(in the rows, 128 means zero)
One turn moves each row of this set onto another row. After a few examples, where does it send each row asked below?
Zof: [157 142 120 151  88 175 144 107 147 123 146 118 163 129 121 131 136 136
 122]
los: [105 151 149 160 160  81 122 120 115 157  89 131 141 159 134 102 108 109
 130]
neme: [ 92 152 117 135 155 108 123 141 145 110 142 138 108 125 100 100 149 137
  88]
Lalu: [171 170 132 166 150 125 148 152 129 132 132 114 135 154 131 147  93 151
 124]
koret: [159 134 129 138  87 177 144 114 131 148 155 113 156 134 115 128 145 135
 110]
Femo: [137 130 133  97 117  90  99 147  77 120 122 145 157 108 125 129  89 125
 140]
Gora: [109 110 122  83 141 121 128 113 104 163 159 128 144 156 156 135 122 161
 153]
fusa: [124 120 138 131  78 150 111 100 161 112 169 151 112 131 118 150 133 116
 147]
ket: [112 156 109 129 158 124 124 137 142 110 163 140 118 129 111 108 154 139
  79]
Motap: [121 140 150 156 172  94 119 120 134 160 105 130 123 156 168 112  97 100
 138]
vabib: [155 139 145  74 113 110  99 135  70 125 140 130 146 129 120 142 117 124
 138]
gosap: [118  91 134  97 141 131 119 110  94 170 163 126 159 127 150 138 114 154
 136]
Soped: [103 102 142  91 138 116 115 111  95 173 155 130 142 107 142 145 111 156
 148]
saro: [169 148 127 156  98 157 155 114 144 139 144 118 165 142 116 132 140 146
 122]
zalof: [110 125 128 128  80 146 104  96 156 122 158 153  97 132 114 141 144 120
 153]
sos: [ 99 124 150 117 120 119 120 118 115 149 120 127  77 109 145 141 119  61
 134]
gez: [102 119 141 136 120 112 121 113 144 145 118 140  93 100 151 130 113  55
 130]
Pudum: [149 129 137  89 114 102  97 135  77 121 137 166 155 116 127 141 102 133
 147]
Rur: [101 145 114 145 148 105 139 133 128 109 152 154  95 110 100 111 122 137
  80]
Nefa: [ 86 108 139 101 169 169 137 119 126 123 156 119 134 120 134 143 142 133
 111]
Til: [127 144 155 160 175  91 112 116 119 159  86 123 128 149 137 112  99 108
 142]
Badez: [110 140 150 158 160  86 102 114 112 166  94 131 114 150 146 116  98  99
 135]
Teka: [102 123 153 122 109 130 121 112 123 152 127 142  84 103 147 128 122  62
 147]
bifus: [169 177 147 157 157 133 136 144 120 141 132 112 148 165 151 145 101 140
 138]
sut: [168 155 133 156  93 169 127 114 136 135 141 119 160 130 108 143 140 145
 143]
reg: [173 162 137 161 151 115 151 148 117 125 133 128 140 167 135 144  85 147
 126]
ruko: [ 86 107 130 114 172 155 146 140 127 127 159 102 126 129 137 134 128 133
 101]
lide: [119  96 141 129  86 141  93  93 142 119 156 166 107 129 120 151 133 118
 144]
nota: [161 155 125 145  88 172 156 113 134 125 143 130 162 137 116 123 139 137
 127]
Suv: [124 123 154 157 166  84 120 109 109 167  91 122 125 151 141 113  98 107
 132]
tul: [ 73 114 115 116 162 154 162 121 120 118 140 122 141 133 145 120 120 123
 101]
bafe: [152 143 110 124 139 100 129 160 114 113 111 158 137 111 102  79 142 132
 129]
fomob: [106 131 156 122 119 105 135 126 103 148 119 156  86  99 153 137 118  66
 138]
vik: [141 156 127 114 123 100 128 150 105 114 105 169 132  98  98  92 149 122
 130]
lom: [153 127 141 121 130 106 119 131  99 116 107 155 122 100  75  93 144 131
 131]
Neb: [119 114 127 128  86 140 106  94 161 124 162 154  99 122 131 147 138 111
 161]
bop: [165 161 136 164 159 119 149 157 114 132 113 116 137 164 137 148  95 134
 129]
Zeri: [126 122 124 144  76 140 104 106 161 124 151 147 104 104 108 155 132 108
 148]
lupi: [155 160 133 153 152 131 151 170 129 125 135 114 133 176 123 143 101 149
 131]
Porik: [108 137 153 120 124 110 113 112 116 151 122 134  91 106 154 136 115  53
 140]

reg goes to nota
neme goes to ruko
Now these:
bafe goes to ket
tul goes to Gora
Porik goes to Til
saro goes to fusa
Motap goes to bifus
koret goes to lide

One turn moves each row of this set onto another row. After a few examples, where does it send each row asked below?
fet: [124 128 114 111 104 110 159 111 145 186 136  91 111 118 180 106 119 157
 111 131 179 157 136 184  88 126 117  91 144 114  80 142]
tagu: [134 113 110 112  96 128 165 115 123 150 135 111 106 108 159 151  95  78
 110 101 164 152 168 112 122 153 132 155 145 118 117 170]
desit: [138 110 118 102 117 135 124  63 135 142 111 123  94 109 105 172 113 107
 107 105 140 125 156 104 134 142 109 135 154 130 115 163]
Gipit: [123 130 120 100 112 125 148  74 135 165  91  88  81 106 168 130 132 181
 112 113 154  92 136 172 125 108 100 126 124 112  82 116]
Leza: [ 82 149 125 101  97 152 162  50 140 155 122 123 113 144 108 139 101 160
 114  52 158 163 129 151  83 135 109 115 152 136  69 120]
gotib: [118 124 129  99 111 121 121  66 145 146 105  68  85 121 153 123 131 169
 127 125 160 122 146 177 124 119  97 110 119 110  73 105]
nukep: [ 74 165 124 124  83 160 170 100 114 140 107  81 125 155 160 118 104 135
 124  71 138 174 131 147  79 144  84 136 135 110  96 114]
mag: [ 81 137 125 100 102 150 151  57 158 157 137  95 111 147 118 121 118 155
 118  63 180 182 148 157  87 141 116 110 145 139  70 125]
Budi: [106 144  57 181 144 120 184  83 152  91 172 122 113 149 132 141  93 127
 126 101 122 109 145 169  86 133 150 158 127 113 130 107]
semo: [139  80 125 108 111 154 169 112 156 110 136 129 139 121 126 171 104 142
 115 124 182 152 122 145  75 140 124  98 130 142 132  91]
marol: [114 175  77 196 134 106 173  60 166 117 153 139 108 144 148 128 103 133
 139  85 130 139 140 166  88 106 146 161 135 143 118 137]
sif: [123 134  76 170 132 135 153  74 141 114 171 112 124 147 149 118 102 147
 124 112 112  85 131 200  69 112 153 161 154  86 121 125]
mos: [133 114 128 126 106 140 160 116 125 133 132 111 102 123 171 151 101  72
 117 101 162 165 167 114 123 152 114 142 158 117 124 159]
vok: [114 140 100 207 104 145 139  96 205 110 116 128 100  98 151 113  99 169
 126  83 162 134 132 170 124  83 148 142 140 130 113 113]
dav: [112 144  61 205 139 135 171  94 134 100 172 104 110 131 120 136 100 131
 131  86 144 106 145 165  89 138 149 148 128 120 140  97]
peved: [139 102 118 102 107 136 114  63 154 138 132  99 104 115 101 157 120 108
 112 119 143 154 160 122 130 152 105 110 148 132 113 172]
zit: [116 147 104 191 115 129 140  86 205 108 105 138 129 116 146 115  94 158
 125  88 165 125 131 166 120  67 154 156 124 130 107 121]
piva: [130 140  81 193 131 133 144  88 127 125 169  96 121 116 125 117 108 146
 127 108 118  84 127 201  70 120 141 148 161  88 120 109]
Zape: [113 183  67 220 121 125 163  75 152 133 159 122 100 130 136 124 104 143
 138  77 134 138 141 167  90 116 135 142 146 138 132 138]
dus: [111 111 101 205  91 166 133 100 200  93 115 124 134  96 113 121  85 145
 102  84 128 135 106 165 110 106 144 139 155 110 122 133]
nukub: [127  98  98 196 128 151 146  85 144 109 156  97 115 103 123 120 103 115
 100  77 136  84 128 187 116 131 160 160 174  86 115 137]
bosu: [118 104 108 119 116 116 140 121 122 144 128  86 104 122 162 140 113  79
 105 111 182 161 156 111 126 162 131 139 135 117 114 154]
sevig: [103 127 109 170 112 165 116  85 171 108 122 115 144 134 125 104  91 135
 108  79 131 102 138 167 102  89 153 181 169  71  98 131]
Sedin: [146 114 134 116 130 147 131  70 135 141 116 107 112 118 101 163 128 105
 110 100 145 130 161 111 132 141  92 133 159 136 126 163]
rilo: [ 99 123 119 191 112 167 115  89 170 106 124 108 125 102 115 105  95 135
 114  69 130 114 135 172 101 108 147 175 180  79  92 107]
gen: [ 68 164 111 112  79 145 168  98 110 155 102  85 121 139 151 118  98 135
 117  70 137 161 127 140  74 143 100 156 131 110  80 118]
Delas: [ 86 145 142 113 116 162 169  58 141 150 117 112 126 147 108 135 120 154
 115  52 162 167 128 156  82 137  94 112 160 140  79 109]
Kimo: [ 72 155 117 121  91 126 134  89 108 150 100  70 122 148 146 113 110 127
 120  92 142 173 116 146  76 149  94 130 132 104  79 120]
Gezi: [126 160  76 196 132 102 161  91 196 106 121 147 123 117 125 135  90 131
 123 114 130 133 152 151 126  93 136 145 127 134 119 137]
pamot: [124  92  98 110  77 152 159 102 126 118 104  88 123 117 145 159 109 140
 100 118 150 120  85 131  88 148 123 134  85 136 148 121]
gapu: [122  82 111 117  85 140 138  80 127 109 112  70 116 131 142 153 119 125
 108 115 161 135  84 140 103 157 121 111  89 137 135 127]
tad: [136 137 115 100  94 114 175 110 143 178 134 115 105 102 178 122  98 167
 119 128 168 135 155 188  97 110 118 101 149 106  72 129]
vigu: [110 118  97 187  99 158 142  90 198  94 103 127 158 120 113 120  83 140
  94  80 141 118 110 164 122  90 151 149 139 107 115 147]
fof: [125 160  69 213 123 123 145 108 189 110 133 135 100 102 128 136  89 139
 132 110 134 140 161 143 128 101 127 136 139 128 137 127]
ponut: [132 135 134 112 121 138 148  81 135 159  99  72  95 117 164 121 143 173
 121 114 155  97 150 177 131 110  81 118 129 114  96 116]
Vul: [131  87 105  93  91 151 168 108 153 114 140 133 133 117 119 173  88 146
 116 117 183 145 127 135  76 138 138 103 114 138 125  99]
pepu: [137 131 137 115 113 121 178 110 146 164 131 113 104 111 188 123 112 156
 119 127 167 146 152 193 104 114 101  92 163 109  79 124]
sube: [121  88  99  96 104 143 149 122 162 126 147 107 137 125 116 153 102 136
 113 135 184 170 139 131  76 149 130  99 115 135 127 105]
Bosar: [118 103  84 169 131 153 152  82 155 101 153 104 126 133 138 118  94 121
  93  86 132  76 142 184 122 119 163 165 161  70 115 145]
bok: [135  96 112 121  83 166 159 105 126 108 112  80 129 132 155 156 120 139
 115 118 155 124  97 137  94 144 110 123  92 138 160 118]

nukep goes to Sedin
fof goes to piva
Now these:
tad goes to pamot
Kimo goes to peved
Gezi goes to sif

One turn moves each row of this set onto another row. After a few examples, where does it send each row asked below?
kugun: [120 123 127  70 126 151 169 139 206 103 156 142 161 185 129 133 131 130
 160  49 131  85 121 148 161 117 129 152  70 164 108 110 162 124 179 137
 131 146 123 124 134 109 154 145 132  80  75 167 127]
mezu: [ 99 119 168  85 131 147 225 134 156 131  84 124 119 186 149 138 107 121
 108 137 128 121 120 190 143 145 122 153 145 199 142 130 134  97 161  31
 172 149 106 160 131 156 163 114 119  91 128 180 134]
Vade: [ 79 104  88  74 118 116 154 184 137 132 145  96 108 191 156 189  68 122
 141  75 107  97  81 171 134 128  88 134  87 137 137 160 127 161 147  72
 148 159 115 133 124 136 182 112 173  81 141 164 173]
Pipuv: [122 100 104  87 105 174 178 141 129 139 111  69 127 174 168 156  91 117
 118  92 143 131  96 179 104 161 114 164  95 160 152 155 169 155 153  71
  92 148  72 125 105 158 159 120 178  96 146 133 177]
fede: [ 92  88 140  84 160 188 186 123 201 155  94 108 109 149 143 154  84  89
 170  71  95 106  91 180 153 130  84 167 138 183 103 143 125 148 186 125
 137 152 157 122  77 147 116  88 147  87 124 179 155]
Vev: [122 107 125  98  91 176 181 129 141  99 128 116 167 155 144 155  82 125
 147  92  87 108 106 197 164 142  97 135  63 188 130 109 134 145 226 116
 138 126 139 145 139  88 177 172  98 100 125 162 163]
Rikos: [110 100 109  95 106 173 182 114 123  94 113 128 163 148 135 158  81 118
 138 112  81  92 111 187 154 124  92 139  55 187 132 114 134 172 214  98
 139 116 147 156 124 106 181 158 100  93 112 169 147]
Ret: [ 96  81 149 112  84 207 195 120 142 117 157  83 156 168 110 141 115 139
 144  97 118 110  62 189 157  82 108 140 125 187 156 106 141  92 164 118
 115 136 123 132  95  96 180 135 131  70 135 183 170]
Kad: [129 125 106  93 147 173 210 120 126 113 145  82 104 141 126 185 103 101
 166  68 119 104  62 159 141 168  84 170 115 177  84 141 150 133 160 134
 129 102 120 166 120 157 144  80 139 104 131 175 169]
kat: [ 99  83 133 122  98 208 178  92 121 121 148 104 142 164 107 149 130 135
 147 105 131 109  51 184 159  89 106 137 126 182 173 114 150 105 163 109
 124 159 136 142  85 115 188 118 137  72 131 184 157]
tes: [111 124 154 101 105 155 205 139 138 129 146 140 150 164 129 152 103 110
 116 149 104  77  87 176 146 179 126 130 148 227 106 126 122 133 161  46
 179 149  91 135 135 163 151  97 128 113 121 187 137]
Tilev: [116  99 168 128 132 188 177 140 163 113 151 119 142 195 115 157 100  81
 132  77 144  99  69 176 133 139  88 178 105 191  80 152 140 171 193 103
 162 133 144 137  76 151  92 110 146  97 116 181 189]
Vegog: [ 81 133 108  31 107 193 119 133 122 128 137 114 125 194 172 172  96 150
 153 100 100 126 104 218 110 141 150 170  95 186 116 135 124 125 145  75
 137 130  91 116 110 154  99 146 125  59 132 152 158]
Pige: [ 79 109 127  88 104 121 167 179 152 122 151 100 139 180 137 139 105 132
 121 101 150 124 111 158 128 144 146 187 134 169 162 133 129 111 147  73
 157 130 117  89 137 173 114 149 110  89 145 197 161]
tofe: [ 89 104 132  80 107 185 225 145 164 113 125 104 126 149 166 175 116 115
 148  87 138 115  86 161 109 165  77 153  80 185 116 165 139 139 156 109
 134 117 130 196 115 143 113 113 183  52  96 166 178]
zez: [129  84 140  91 113 206 181 116 154 126 139 113 182 156 120 150 122 114
 161  75 127  58  97 208 155 139 119 189  87 180 120 105 164 103 131 121
 118 168  97  91 125 130 162 101 126  58  96 115 169]
tizep: [ 99 136 118  74 155 170 132 129 104 134 107 122 124 191 185 135  94 112
 126  88 129 110 126 185 172 118 126 156 102 194  92 103  98 135 149  71
 149 147  62 171 119 132 156  78 140  80 123 139 152]
muk: [107  75  95  78 130 149 191 151 109 128 146 107 126 179 100 127 124 135
 145  93 118  85 104 222 163  89  92 191 105 189 108 113 158 144 172  92
 140 164 169 158 120 131 170 144 149  55  92 152 139]
Ponu: [ 75  87 158  86 168 197 193 161 154 114 134  86 127 154 133 165  97 119
 177  66 126 115  91 143 165 160 109 158  73 149 123 148 126 145 164 124
 165 160 120 189 121 150 163  76 160  87 142 165 185]
napok: [ 80  73 143  91 133 201 147 160 133  99 129 130 116 222 153 202 101  88
 144 106 104 130  79 160 136 110 114 195 145 182 132 141 149 113 166  75
 145 151 102 129 107 122 141 151 169 125 112 155 114]
Vovu: [ 95 106 148  45  94 164 196 110 187 110 140 120 144 194 118 124  98 144
 168  82 112  66  67 176 140 175  85 133  94 165 148  91 156 108 170 111
 144 125 120 127  96 103 149 126  90  59 153 138 156]
movas: [ 94 114 128  83  96 162 145 141 134 138 150 126 182 190 123 174  91 113
 150 116  99 131 132 170 125 176 132 173 135 148 135 157 115  83 148  61
 125 155 111 108 155 159 164 139 138 112 126 194 171]
Vulu: [ 94  97  98  57  94 137 188 173 141 160 119 113 143 159 138 126  62 135
 152 108  87 101 106 137 138 165 133 180 137 195 125 133 140 103 158  37
 126 161 138 104 139 160 142 130 114 111 123 163 179]
tose: [ 88 117 150 100 110 133 183 114 161 133 131 124 140 183 135 166  75 108
 117 117 108 106 144 164 173 133 123 134 129 216 142 135 120  98 167  74
 194 151 110 136 119 164 157  83 150 119 150 194 122]
gedoz: [130  94  97  79 122 158 205 172 128 124 153  97 136 188 112 129 116 144
 162  77 104  88 114 239 158  88  95 189  98 187 108 118 149 120 177 110
 140 154 154 143 124 114 159 146 147  53  93 142 149]
mebuv: [ 92  85 141  74 129 190 214 157 133 117 132 145 112 214 137 156  88 133
 124 101 128  91  72 173 135 153 126 174 132 160 128 143 130 115 181 101
 138 160  92 105  55 179  84 137 124 122 111 134 129]
sofip: [ 75  79 132  65 128 177 165 147 166 115 126 127 125 185 178 219  54 122
 129 112  81  87  76 179 146 141 123 162 105 172  83 147 146 124 189  93
 133 181 141 110 122 160 125 118  99 127  94 165 118]
gekul: [109 110 115  81 145 141 177 126 191  89 155 156 157 182 127 137 126 122
 135  68 130  86 135 147 151 121 120 157  60 148 122  98 158 135 184 124
 127 136 122 134 127 125 152 119 123  82  63 191 120]
taf: [ 72 113 127  58 116 182 139 143 119 155 159 148 108 216 156 158 104 169
 178  70 100 111  88 164 152 104 170 140 100 159 115 150 127 105 170  51
 119 158 118 129 113 143 126 120 131  95 123 168 190]
kasa: [ 99  96 138  53 123 163 188 105 179 111 141 134 139 203 119 124  99 148
 157 100 112  90  72 171 127 179  94 121  76 169 162  81 167 125 173 106
 151 131 118 133  80 115 140  99  89  49 138 149 144]
pomu: [ 98 132 111  73 129 144 144 112 134 150 163 127 105 194 204 148 115 135
 141  99 133  73 112 200 154 126 123 130 126 202  84 114 131 138 166  71
 121 136 108 158 129 143 124  50 143  83 131 156 138]
Bel: [103 107 142  92 141 212 171 135 180 103  92 113 135 187 133 148 109  78
 160  85 103 110  61 189 125 161  68 200 113 146 105 156 122 126 208  80
 157 163 103 165 115 119 131  89 142  82  88 191 156]
sotef: [126  77 119  88 129 202 171 105 145 126 137 136 180 152 119 146 119 105
 154  94 132  74  99 199 147 168 111 180  94 188 143  95 163 107 130 121
 121 184 108 104 105 140 162  82 137  57  91 117 156]
Zufo: [102 155 132  84 128 192 171 128 131 113 148 136 130 178 201 131 119 141
 110 100 159  67 120 182 146 111 138 136 115 179  97 117 105 140 149  53
 125 170  92 172  91 155 140  92 156  84 110 166 173]
zadur: [ 96 150  89  75 120 201 138 145 117  98 135 125 128 163 180 155  87 131
 161  84 123  85  86 158 140 103 180 188 101 191 132 144 130 118 168  67
 118 123  95 109 113 143 122 115  92 120 127 159 174]
miban: [100 128 100  75 138 146 179 173 154 131 151 101 150 175 146 149  77 124
 136 103 143 103  60 143 117 152 140 114 112 138 115 174 135 155 152 111
  79 130  90 126 111 153 170  87 115 110 113 169 155]

Vegog goes to movas
zez goes to Ret
Pipuv goes to napok
Now these:
Bel goes to Ponu
tizep goes to tose
kasa goes to sotef

